(in the rows, 128 means zero)
Each path below is one point turned by a fixed rotation once a step. After each direction that follows a path, write how fast that rotation turns it, in deg/step (0 if it stays still).
Each turn is a multiple of 5 degrees from 10 to 175, or 0.
Each row of a path follows its step; steps can be skipped.
Path 1:
step 0: [124 126 126 124 130 131 121 132 129 130 125 127 126 119 137 128 140 135
 125 120 128 131 120 129 126 124 112 134 124 131 130 133 131 128 134 134
 112 136 131 137 128 133 116 128 125 131 117 123 124 131 118]
step 1: [125 126 138 126 127 125 128 129 134 138 132 128 142 124 126 123 126 130
 134 132 114 122 131 136 123 123 128 111 130 125 122 131 136 142 132 127
 129 131 137 128 124 134 128 124 122 126 120 124 132 123 138]
step 3: [117 120 136 127 123 114 121 131 126 134 139 128 128 121 125 133 130 135
 130 127 126 125 133 131 119 124 125 120 123 129 121 140 127 136 121 124
 128 124 122 136 134 134 115 122 121 123 120 122 131 128 125]
step 4: [121 121 132 130 126 124 123 125 123 122 130 142 135 129 129 121 132 127
 137 132 126 126 127 141 131 121 123 119 135 132 122 123 126 130 137 136
 131 130 126 122 127 111 136 134 128 121 124 136 121 126 135]
step 5: [118 124 131 126 120 122 119 129 132 129 131 127 128 129 131 139 137 136
 127 126 136 132 129 123 126 127 112 127 124 131 128 134 129 131 126 129
 140 114 123 140 130 129 129 117 131 137 131 138 120 128 122]
step 8: [119 139 135 124 130 125 125 115 130 136 133 126 119 126 126 129 124 133
 129 126 134 116 142 124 128 128 122 136 127 131 123 130 119 132 132 124
 126 125 123 135 116 128 134 118 126 136 120 123 124 126 122]
step 9: [121 135 137 124 122 129 117 131 126 123 125 125 135 122 137 127 133 133
 126 131 124 128 128 127 123 127 130 132 131 129 131 134 135 118 129 129
 137 134 137 117 114 112 124 139 129 125 121 122 134 134 129]
step 10: [126 134 131 131 127 125 127 127 125 138 123 132 135 125 120 135 123 129
 134 128 124 130 140 113 125 130 119 129 135 127 123 127 132 139 131 132
 125 126 126 125 119 127 135 125 129 140 134 129 130 121 109]
step 11: [124 132 140 120 129 130 131 125 120 126 129 119 127 125 123 126 137 119
 120 135 134 119 128 133 124 132 123 132 136 128 130 131 123 121 124 135
 129 128 134 124 124 115 119 123 122 134 114 120 132 132 122]
step 15: [127 128 143 130 129 130 127 130 124 133 125 129 133 128 127 123 120 115
 141 131 118 135 121 131 129 129 118 135 122 132 123 142 123 140 132 125
 128 133 120 132 131 131 138 139 128 125 127 130 129 122 124]
Directions:
[127 126 127 128 128 126 125 128 125 126 125 127 129 132 128 127 130 126
 127 126 127 125 125 127 128 126 128 131 128 126 130 125 127 127 127 127
 127 128 131 126 127 126 124 130 131 129 127 129 125 128 130]	155
[126 130 123 123 127 129 132 125 124 130 128 128 127 129 126 131 129 127
 128 128 129 128 129 127 130 130 126 128 128 128 128 127 128 128 130 130
 129 126 127 131 128 129 127 127 131 129 129 127 125 129 127]	130
[129 130 122 133 129 126 127 127 130 128 129 129 128 128 127 128 127 130
 129 131 129 127 130 127 130 128 126 128 130 128 126 126 126 127 130 127
 125 130 129 127 127 128 127 128 128 126 128 127 124 126 126]	175
[127 127 125 128 127 128 125 130 131 127 130 126 133 130 126 129 130 131
 124 125 128 131 127 127 130 130 130 128 129 128 128 132 131 128 127 127
 129 127 130 130 128 126 126 126 127 127 130 127 128 129 126]	160
Path 2:
step 2: [134 124 129 120 141 141 124 131 116 124 133 130 137 129 129 128 130 126
 127 125 132 122 127 139 129 126 117 128 120 142 128 132 119 131 130 115
 130 126 127 127 115 128 128 130 133 129 132 128 126 137 130]
step 3: [132 121 134 117 129 129 118 114 129 116 129 125 135 138 136 129 132 128
 123 122 129 113 123 128 135 133 128 128 134 130 122 125 135 127 127 111
 122 125 126 131 127 124 119 129 137 125 130 125 128 132 129]
step 4: [125 122 134 130 123 127 121 126 133 132 131 134 138 130 121 141 139 134
 124 117 126 117 135 118 123 130 122 127 131 129 134 134 130 131 116 123
 128 130 135 131 127 127 115 127 135 121 139 132 130 136 127]
step 5: [126 128 133 126 132 130 125 128 130 126 128 118 137 131 119 136 127 125
 127 120 134 125 133 129 123 118 124 134 125 141 127 124 108 132 123 130
 130 136 125 132 119 123 121 130 131 127 135 115 129 137 122]
step 7: [127 128 134 117 127 125 123 130 122 131 138 133 134 119 117 131 131 133
 128 129 131 122 128 117 118 119 123 124 129 121 126 140 134 137 135 136
 116 130 133 135 133 128 121 129 133 119 137 126 129 130 126]
step 8: [120 131 134 119 134 118 130 135 122 122 132 120 135 127 130 126 127 127
 125 118 136 129 126 124 118 124 125 116 124 122 123 128 113 131 127 136
 126 127 129 132 127 130 124 136 133 130 120 116 124 136 121]
step 9: [132 125 133 125 131 124 124 126 120 123 134 127 127 125 149 131 139 131
 142 129 125 128 126 122 118 131 129 123 133 128 132 117 119 142 129 132
 127 124 124 124 134 131 119 128 131 134 124 125 125 128 123]
step 10: [129 124 118 118 126 127 120 129 118 125 135 133 135 123 123 126 135 136
 133 125 123 136 127 129 117 121 123 135 128 125 133 124 124 135 133 127
 111 121 131 137 133 133 121 123 129 132 134 134 125 123 127]
step 12: [134 120 132 125 122 131 125 119 117 125 131 137 127 129 131 130 136 132
 128 131 128 133 131 125 119 131 126 125 117 136 132 115 133 138 124 119
 131 130 129 114 133 127 120 129 140 128 121 117 129 128 131]
step 15: [132 131 135 114 130 140 125 121 122 121 126 140 136 131 126 117 130 127
 124 130 131 124 127 123 130 137 124 133 124 134 134 129 125 135 135 123
 136 129 123 122 133 119 118 120 134 124 128 119 131 137 128]
Directions:
[127 129 128 129 125 125 127 127 128 128 132 128 126 130 128 128 127 126
 126 126 128 127 127 127 128 126 128 124 125 125 127 131 131 126 128 126
 132 127 129 126 130 127 126 130 133 128 127 127 127 128 127]	85
